(in the rows, 128 means zero)
Turns, then the turns between two rows, first turn first; the first pair answered
turn Bovut:
101,131,101,165,121,112,124,133,150,128,117,103,159,127,122,103,141,165,130,126,117,122,127,125,141,94,124,118,122,120,88,144,129,156,116 -> 125,146,117,162,90,107,136,160,148,138,106,92,142,128,100,122,134,141,145,134,133,115,109,133,151,114,124,129,117,141,113,158,134,153,139
136,92,133,103,138,137,139,119,111,119,140,150,122,129,128,146,126,124,134,145,113,149,123,135,108,145,125,146,152,126,137,97,111,107,118 -> 132,110,138,117,154,141,119,111,114,118,160,147,139,137,124,117,131,137,139,118,131,143,130,141,106,149,135,139,139,121,107,100,103,138,126
108,116,103,139,104,156,135,126,118,153,95,136,124,117,125,139,116,109,113,116,100,136,140,106,135,113,130,132,138,126,139,143,146,116,89 -> 104,129,106,153,123,155,115,120,123,149,117,133,141,119,127,101,121,127,117,88,122,126,156,108,130,115,141,124,125,122,107,142,131,144,97
turn saru:
107,110,127,124,161,145,120,125,128,111,135,134,139,138,142,117,142,165,120,116,121,137,138,133,108,124,124,122,120,106,110,100,117,142,111 -> 126,145,126,142,110,149,123,163,134,136,97,96,137,126,119,147,130,138,154,114,137,115,133,121,129,121,131,143,102,136,136,142,140,157,138
115,114,132,94,129,138,131,122,132,110,119,120,131,98,123,120,101,111,96,144,132,141,144,124,147,151,131,120,127,123,174,117,178,129,106 -> 125,117,140,90,128,135,134,126,128,111,119,123,121,103,115,117,98,109,106,147,141,137,138,138,146,163,130,128,127,134,180,114,168,125,117
132,118,118,126,121,128,117,138,144,150,91,103,137,100,126,158,136,104,174,127,125,141,142,126,126,117,116,138,135,148,161,137,156,146,128 -> 141,94,141,100,164,118,124,109,126,126,139,141,125,130,128,122,147,112,153,125,134,150,127,159,106,151,111,127,151,139,145,94,112,128,142
120,138,130,141,137,131,120,120,143,121,140,122,131,130,127,104,119,128,127,101,147,123,139,137,118,130,131,131,119,120,113,138,117,147,131 -> 119,139,126,146,131,134,118,123,146,127,135,117,131,129,125,110,118,129,131,99,146,123,144,130,125,126,131,132,118,116,113,149,125,150,131
turn Sedig:
122,106,98,150,135,134,108,116,85,130,155,117,123,105,111,124,100,110,147,121,136,137,145,147,127,132,148,128,106,149,126,137,106,141,132 -> 121,93,101,138,141,130,122,108,83,122,153,132,108,110,123,128,105,113,134,136,121,145,137,152,119,133,141,123,121,143,128,128,102,122,124
115,110,105,112,189,154,119,105,122,111,160,150,132,158,142,89,124,184,104,124,121,125,127,100,112,138,137,89,154,88,86,115,144,139,122 -> 127,138,114,125,178,155,104,125,125,122,165,133,145,161,123,73,120,179,121,102,148,110,127,109,114,147,149,95,136,107,77,130,137,165,154
114,134,126,138,109,130,138,132,130,128,115,127,111,128,134,137,123,119,122,139,130,131,120,122,139,131,132,133,137,134,133,137,128,129,129 -> 120,140,130,136,109,129,136,133,131,130,113,126,115,126,128,135,126,116,123,139,132,127,117,126,136,128,138,132,135,135,133,135,127,127,134
132,138,122,110,144,108,124,100,141,135,152,140,148,110,141,115,139,118,131,146,118,148,138,138,136,110,132,114,129,104,122,122,138,131,122 -> 138,153,126,113,139,103,120,108,140,136,155,135,157,113,129,104,138,116,140,134,134,144,135,149,136,115,139,118,120,117,127,130,135,144,141
Pairs:
(2 to 4 turns a pair)
141,106,142,97,119,114,156,126,118,128,126,147,90,134,118,147,127,123,111,154,106,149,107,137,136,149,111,128,155,136,160,116,129,82,127 -> 125,157,119,150,94,135,124,154,145,157,100,103,135,103,120,155,118,128,142,126,117,119,143,97,155,104,133,137,123,138,142,165,164,148,125	Bovut, saru
114,127,123,152,134,128,109,130,140,102,165,99,162,127,90,74,138,77,128,85,150,125,130,119,140,152,119,145,115,130,143,146,89,125,163 -> 97,89,109,144,114,128,141,134,142,106,116,104,144,107,109,127,132,61,103,132,98,144,118,92,146,131,104,150,141,124,178,142,121,83,121	saru, Bovut, Bovut
132,166,136,141,118,125,125,156,133,156,101,112,116,110,105,148,129,117,157,141,133,120,132,126,134,123,128,125,116,145,144,156,140,146,127 -> 131,168,134,148,127,121,119,146,133,151,112,110,127,111,103,138,132,120,163,133,139,120,140,122,133,120,135,121,112,141,132,154,140,157,131	Bovut, Bovut, Bovut
118,112,111,126,113,120,144,126,125,131,91,114,119,108,144,175,135,112,115,174,96,138,107,116,127,107,130,144,142,122,156,132,145,100,100 -> 113,92,118,119,135,120,139,109,122,117,105,130,119,114,151,158,135,125,103,177,94,148,109,127,124,111,126,133,150,115,144,112,134,95,90	saru, saru
78,46,130,144,116,149,121,70,137,126,117,163,86,112,149,124,98,101,85,143,123,128,151,138,110,95,103,86,152,117,136,105,118,114,89 -> 87,81,118,166,67,158,122,109,152,152,78,129,90,94,136,159,85,80,112,148,122,110,150,117,133,80,115,111,138,142,158,146,148,130,100	saru, saru, saru
